Rows are one point carried round by a steady rotation, each followed by how many steps it has turned.
The counts run from 0 to 202.
[-12   8   7 -10  49  13 -10 -11  -6   1  -3  10 -10   5   0  -2  -2 -10
  10   2  -5 -16  14   9  -5  -9 -17  18  10  29  -4  -8  13   1  10  -8
  18  -8  12  -8  29  20 -11   6  18  28  -2  -8  -6 -26   4 -25 -11 -12
  -1  19  -1   8 -16  -2   8  23  -4   5  24] => 145
[-17  18   7 -10  32 -25   3   2 -10  -7  10  19  26  13 -15 -16 -11  -9
   5   3 -10  -1  -2 -11  -6 -21  19   3  11  30  -8  14  15  22  18   7
   5 -15   3  13  21  -6  -7   6  14   4   2 -12  -1   5  -4 -15   0  13
  24  20   3   2 -13 -24  12  -3  -5  11  -6] => 111
[ -4  -5 -17 -13  17   9 -13   5   2 -10   3  -1 -16 -11   0 -26  -4 -27
 -11  23  -9 -14  14   7  17   0   9  -2 -10 -10  13   9  21  -3  -7 -14
 -11  -9   3  -5  24   9   2   5  12  32   4  19  10 -23  13 -31  -6 -10
   6 -13  24 -18  17  -8  -2   3   1 -14   9] => 165
[ -8  10   9  -9  19   3   0  17 -24   8   7   3   6 -21   9 -20  -3 -16
  -4  10   2 -10 -18   9  30   5   8  -2  11  21  -1   6  23   0 -17  12
   5  -4  12  -8  30   7  -2  29  18  20  12  -8  -1   3  14 -24  -5 -11
   6 -10  20   8   0 -32  -8  -8  -9   3  29] => 131
[ -7  16  -9 -12 -17 -14 -13  -9  19 -10  10  11  11 -13  -8 -20  -4 -29
 -21  23  -3 -14   4  32  10  -9  13   4 -20  -2  11   7   9   2  -5 -23
 -30  -6  -1   9  27 -11  -6 -14  -4  -1 -28   3  10  -9   3 -24  -1  17
 -10 -12  19 -15  -1 -13 -10   8  -5 -14  -9] => 200
[-14  29  10  -8  21 -12  -1 -10 -12  -5  10  16  25 -26  -4 -17 -16   5
  -8   4  10 -10  17  15  32   2 -16  -6 -15   7  -2  -9   4  13   0   5
 -12 -12  14  18  39 -19 -12 -11  -3   1   4  -5   7  11  -2 -17 -22  11
  -6  -8  15  -8 -22 -18  -3  11 -17  -8   5] => 97
[ -8  18  -2 -20   1 -24 -20  11   0 -18  14  17  27 -18  -1 -29   7 -12
 -12   8  -8   0   0  29  -2 -12   1 -20 -24   5  -9  21   5  -7   9  -7
 -25 -37  21   8  21 -27   4  -8  -3 -11  -7  -8   3   5  15 -13  -9  23
   4 -13  -5 -12 -13 -18   0  -5   1  -7   0] => 25
[-23  24  18  -1   4 -15 -10  13  10 -18  -6  30   7 -11  -4 -22   0 -12
 -13  10  -5  -1  -1  19  14  21  18  -7 -17 -11 -10   6  -6   5  -4 -10
 -19 -11  19 -12  22  -9  -6  -3 -13   5  -4  -1  11  -9  19 -22  -5  14
   1  -8   2 -23  -1 -18 -12 -11 -20 -16  14] => 170
[ -8  13  10 -14  23   2   7  21 -23  18   5   6  10  -5  11 -25   7 -11
 -21   9   3   5 -10  20  -5 -13   1   4  21  32  -2  10   7   4   2   4
   9 -21  17 -15  13   4  -3  28   5   7  -7 -28  -5   4  32 -14  -3 -10
  11   9 -15   4  -7 -16 -10   9 -18   9  23] => 182
[  8   5  -9 -37   7 -11 -12   4 -13   5   2  14  -3 -25   6 -13   1 -10
  -2   2  14   7   5  16   7  -7 -36  -8 -16  17   0  14  10  -4   2  -4
  -9 -31  26 -14  16   2   3  -3  -3   9   2  -9  16   7  19 -18  -9  -4
   3 -29  -4  20 -15  -6 -15  15 -13   3  22] => 137
[-11  20  -6  -8  40  11  -4  -9   4  12  -1  19  -3  12 -20 -12 -25  -7
   7  13  -9 -17  19  -8  17   2 -11   4   5  11  17 -14  16   0  -5  -2
  11  -2   8  -5  27  -7 -22   3  16  25  -2 -14  12 -10 -11 -30  -4  -5
  12  13  -5 -19 -18 -12   6  25  -8   7  -2] => 1
[ -5   9   6 -29  27   9   4   7 -44   5  19  -6  -4 -15   5 -20 -10 -13
  -4   6  -3  -8   4  24   8 -32  -7   8  -5  24  -5  10  19  16   0   0
   2 -19  15   8  17  10   7  21   8  11  -2  -7   5   3  20 -13  -4  -6
   3  -5  15  19   0 -15  -2  18  -4  16  19] => 101
[  8   4 -20 -18   6   1  -3  12  15   5 -12  11   4   3 -29 -18 -10 -18
 -21  15  -1  -3   4   4 -10 -11  -2   1  -7  10   7  10  24 -10  -6 -21
 -11 -25   6  -5  20   2  -5  -8  20  22   1   3  50   2  19  -4   3   6
  12 -19   6 -20 -10  -9 -15  31  -9   7   3] => 41
[  5  -2  -2 -17 -12   9  -6   3   0  28  -2   6  14 -17   0 -25  -6 -26
 -18  21  17 -20  -8  27  14   4 -21   2 -14   8  25   4  17 -11 -12 -10
 -17 -16  12  -2  26 -14  -6  -4  10  10 -12 -13  10   8  -1 -44   2  -2
   8 -18  -2 -10   4 -10 -10   6 -18  -6  19] => 87
[  7   2 -16 -10   7 -48 -10 -10  10 -13  -5  10  13   0  -9 -13 -14 -36
   9  -1  -3  -4   1 -16 -13  -8   6  -1  -6  27  -9  27  23  11   7 -14
 -11 -33  -7  11  27   0   9 -16  -2  15  -8   5  14  -6 -15 -27  -1   9
   9  -6   6   5 -17  -9  -6   7   5 -13  -6] => 157
[ -9   0   8 -28  20   8 -21   5   0  -7  11   3 -22 -12   9 -29   3 -11
   3  12  -9 -24  12  33  19  -6  -1  -9   3  12   6   9  -3 -13   6 -12
  -5 -14  26   3  18   6  -5  12   9  13 -12   6 -19 -28   7 -34  -7 -16
   0   0   9  -9   4  -4  17   7  -4   0  16] => 22
[-14  10   8  -6  18 -34 -10   6 -27 -25  -6  12   7 -13  -7 -23  -7 -16
 -12   7  -2  14 -12  -6  10   9  18  -8  -7   8 -23  27  17   4   0  -1
  -8 -27   7 -20  22   8  14   8  -4  15  18   2  16   3  15  -6  -6   0
   7 -24  15   4  -2 -20 -14 -15 -14  -2  32] => 172
[ -8  12  13   8  20  15  -7   3   5  26   3  14  15   4  -6 -17   7 -18
 -29  24   1 -15  -1  21  -1  -1  11   9  13  16  14  -7  13   0   0  -2
  -2   6  22 -10  24 -10 -13   9  16  12 -18 -21   7 -16   8 -29  -2   8
   9  11 -11 -30  -2 -24   2  -3  -3  15  24] => 37
[  7  22 -13 -24 -17 -13   0   2  20  -8  15   4  12 -11  -9 -22 -13 -25
  -5  17  10 -10  13  28   9 -19   6  -8 -14  10  13  13   6   7  -4 -12
 -28 -24   9  22  25 -28  -4  -8   5  -4 -17  -2   5  -3  -1 -28 -10  12
  -2  -5  11 -11  -8 -16  -8  11  -3  -5 -17] => 199
[-27  14  15 -11  43   7 -16  -1  -5  -4 -16  23  -9   3 -10 -11 -10   9
   9  12   0  -5  -1   2  31  11  -9  -5  -2   9   1  -3   5  -5  -1   0
  14  -7  22 -24  23   5 -23   5  10  26  12   4  10 -13  -3 -35  -4  -4
  15   4  -1 -13  -3  -2  10   0 -11   8  32] => 175
[-27  18   8 -25  20 -19  -9   0 -18 -24   7  27  12   1 -15 -26 -24   0
   9  11  -7   5  -2  -1  20 -21   5 -13 -19   8  -7  12  -1  -2   6  -8
  -9 -30  12  14  13  -1  -5  -7   2   0  11   4  20   6  -3 -10  -1  13
  26  -5  24 -14 -10  -7   5   7  -9   5   0] => 61
[-15  16   7 -16  24   9  11  18 -16  20   8   9  18  -4  -6 -25  -7  -3
 -11  16  -1   8  -4  20  -1 -24  -6   1  17  29  -6   8   3   5  -1  -4
   1 -27  21  -1   8  -7  -4  21  18  -2  -9 -24  16   7  27  -7   1   7
   4   6  -3  -9 -13 -18  -9  15 -14  23  11] => 183
[ -1  -3 -12 -18   7   8  -8   6  16  12 -26  15  -4   4 -21 -15  -9 -32
  -9  21   0  -7  15  -1 -11  -2  -7   4  -5  10   7   7  16 -11  -1 -29
  -4 -15  -2 -17  16  20  -1  -4  15  35  -9   2  30 -14   3 -26   5  -8
   9 -13   3 -11 -14  -9 -14  20 -16   6  10] => 42
[-23  32  17  -2  19 -24   5   0 -18 -19   2  26  15  -1   4 -18 -17  -2
  -5   5  -2  16   0   5   0  -2   9   8   2  33 -36  10   2  11   5   3
   2 -17   4   0  31  10  -2  13  -6   2   0 -17  19   2  10   2   1   8
   5   7  17  -2 -21 -18 -16  -4 -19  -2  14] => 141
[ 10  18 -14  10  21 -23   6  -2  -2  10  10  -5  16 -23  -3  -2 -10 -27
 -16   6   2 -15  14   1  -8  -7  -3   2   2  20  10  -2  32  14  -8   5
   1 -27  -7   7  27 -18   2  -5  -3  15  -3  -9  18   7  12 -17 -13   2
 -17 -10  -9   6 -10 -21 -15  24  -9  -3 -15] => 4
[-34  18  22  10  23  -8  -7   4   1 -27   6  17  18 -17  15 -33 -15 -11
 -15   6  -2  -4   7  17  17  -3  24   3  -3   3  -6   5   8  13   9   3
  -6   3  -1  13  35  -2 -17   1   4   9  -5   2  -5 -13  -6 -23  -7   2
   1  13  32 -10   5  -9   3  -7 -19 -21   3] => 17
[-13   3  -3 -11 -20 -16  -9  -5   4 -18   1  11  -1  -4   4 -25  -1 -40
 -13  15  -2  -4   2  20  -4   1  22  18 -15  -2  -1  15   7   9  -5 -30
 -32  -1   4  -7  27  10   5  -6 -13  14 -24   5   9 -23   5 -27  -5   2
 -11 -13  32  -5  -1 -11 -17  -5  -9 -22  11] => 201
[-14   7  -3  -1  42 -14  -2  -8  -9 -14   3   5  26  10 -19 -15 -27  -8
  -3  17 -14  -4   0  -7  -6 -26  17  -2  -9  13   0   2  21  12  14  -1
   1 -23  -1  22  23 -15 -10   0  18   4   6   6  15   4 -14 -12  -2  19
  22  13   6 -18 -14 -18  11   9   3   9  -8] => 112
[-23  25  16  13  24  -2  -2 -15 -13 -21   8   9  13 -22   8 -18  -6  -9
 -19   8  -4  -4  18  24  11   4   1   7  -7  -4  -4 -11   8   8  -1  -8
  -7   0  15  12  48   1 -13  -8 -12   8  -9  -5  10   5   9  -7 -17  17
 -22  -6  27 -13  -8 -14   0  19 -13 -14   4] => 98
[ 21   3 -16   3   9 -11  -3   6  11   0   4  -4  -1 -29  11 -13   5 -35
 -11   8  -2 -13   1   0   7   2 -11  -4   6  22   4  21  37  -5 -19  -5
   0 -27   1  -8  26 -12   4  -1  11  31  -5  -5  10  -6  18 -26  -8 -14
  -8 -21  10   4  -7 -20 -22  11   2  -8   7] => 85
[-15   3  -6  -8  27  -8 -14   3   9  -9 -11  29  -8   1 -11 -15  -1 -13
  -7   3 -13   2  16   1 -25  -7   1   6   8  23 -23  10   6  -6   3 -31
  -3 -28   5 -11  26  20  -5  -9   8  14 -16  -7  28 -21  19  -9   6  -1
  -1  -2  -1 -11 -18   5  -5  12 -21   5   4] => 186
[-21  16   5  15  12  -9   7 -13   5   4 -13  20  23 -10 -16 -20 -19 -17
 -18  21   6  -8   4   1   4  11  14  13  -3  -2   0  -8  19   6  -7  -8
  -2  -4 -11   2  35   1 -18 -13   1  18   0  -6  33   3  -9 -16   1   7
  -6  -6  26 -21  -8 -14 -19   6 -25 -19   0] => 47
[  0  18   4 -24  17 -16 -22  11  28   1  -6  31  -1  13 -10 -10   7 -24
   1   9 -16  -6   2  -2   0  -6   7  -8  17  29   2  20   1  -7   2 -12
   3 -24  15 -18   9  -5  -5   7  14   9 -14 -16  -2 -27   5 -28   4  10
  16   9 -31 -18 -16 -15  -2 -10   1   6   6] => 74
[-19   8  19 -10  22 -12 -16 -10 -14   2 -16  24  12  14   0 -16   1 -27
   1   6   2  -3  -3  15 -20 -12   1  23  -2  15   4   3   4  23  27 -16
   5  -3  17 -13  10  21  -9  -1   1  13 -19  -8  -2 -18 -10 -32   1   7
   9  20  -8   0  -4  -7   8  -4 -12   4  25] => 109
[  6  -1   2 -24  15 -19 -10  -5  -6  11 -15  12  12  -9  -6  -4  -8 -23
   2   2   8  -2   5   2 -20 -10 -30  10  -1  31  -2  12  15  -1  15 -11
  -2 -33  14  -4  20   6  -1  -9  11  16   0 -12  19   4  -2 -28   3  -7
   5  -5  -4  12 -28   6  -8  11 -11   6  15] => 188
[  2   3   4  -5  32 -14  -1  17 -19 -15  21  -9   5  -5   1 -23   6 -28
 -14  14 -26   8  -2   7 -16 -34  22  -3   3  15 -10  15  23   5   9  -6
 -10 -31  12   0  19   1  13  12  16  11   4   4   3  -3  24  -3  -4  10
  18  -4  -4  -2   6 -30  -5   3   8  10  14] => 70
[  1   3  16   3  17 -12 -15  -6  -9  11 -21  10  13   7  -5 -17   8 -27
 -12  11  -8  -5 -11 -10 -10   7   8  23  12  18   3  10  29   8   3  -3
   5   9  -8 -24  23  22   1  12  17  33   6  -8  10 -16  -6 -21   5  -2
  13   2   6   0  -6 -15  -8 -10 -11  -2  33] => 79
[  0 -18  -8 -31   5   4 -13   8   5  14 -18  11  10   5 -22 -24 -16 -17
  -3  25   7 -10  -7   2   7 -13   1  -5 -16   2  17  13  15  -9  -4 -19
  -9 -16  -1 -15   4   3  -7  -5  23  22   6  11  21  -9  -7 -29  12   3
  35 -17   8  -8   5  -4   0   6  -2  12  18] => 123
[ 13  10   2 -22  15  -5  -6   8   6  20   2  -3  19   0  -3 -20  -5 -30
  -6  14   8 -18  -8   8   3 -17  -9 -13  -2  16  28   8  23   7   7   6
  -9 -20  11  11   8 -29  -5  -2  21   4  -7 -16  -9  -4  -6 -41  -8   3
  11   1 -19  -7   4 -14  11   9   4   3 -10] => 117
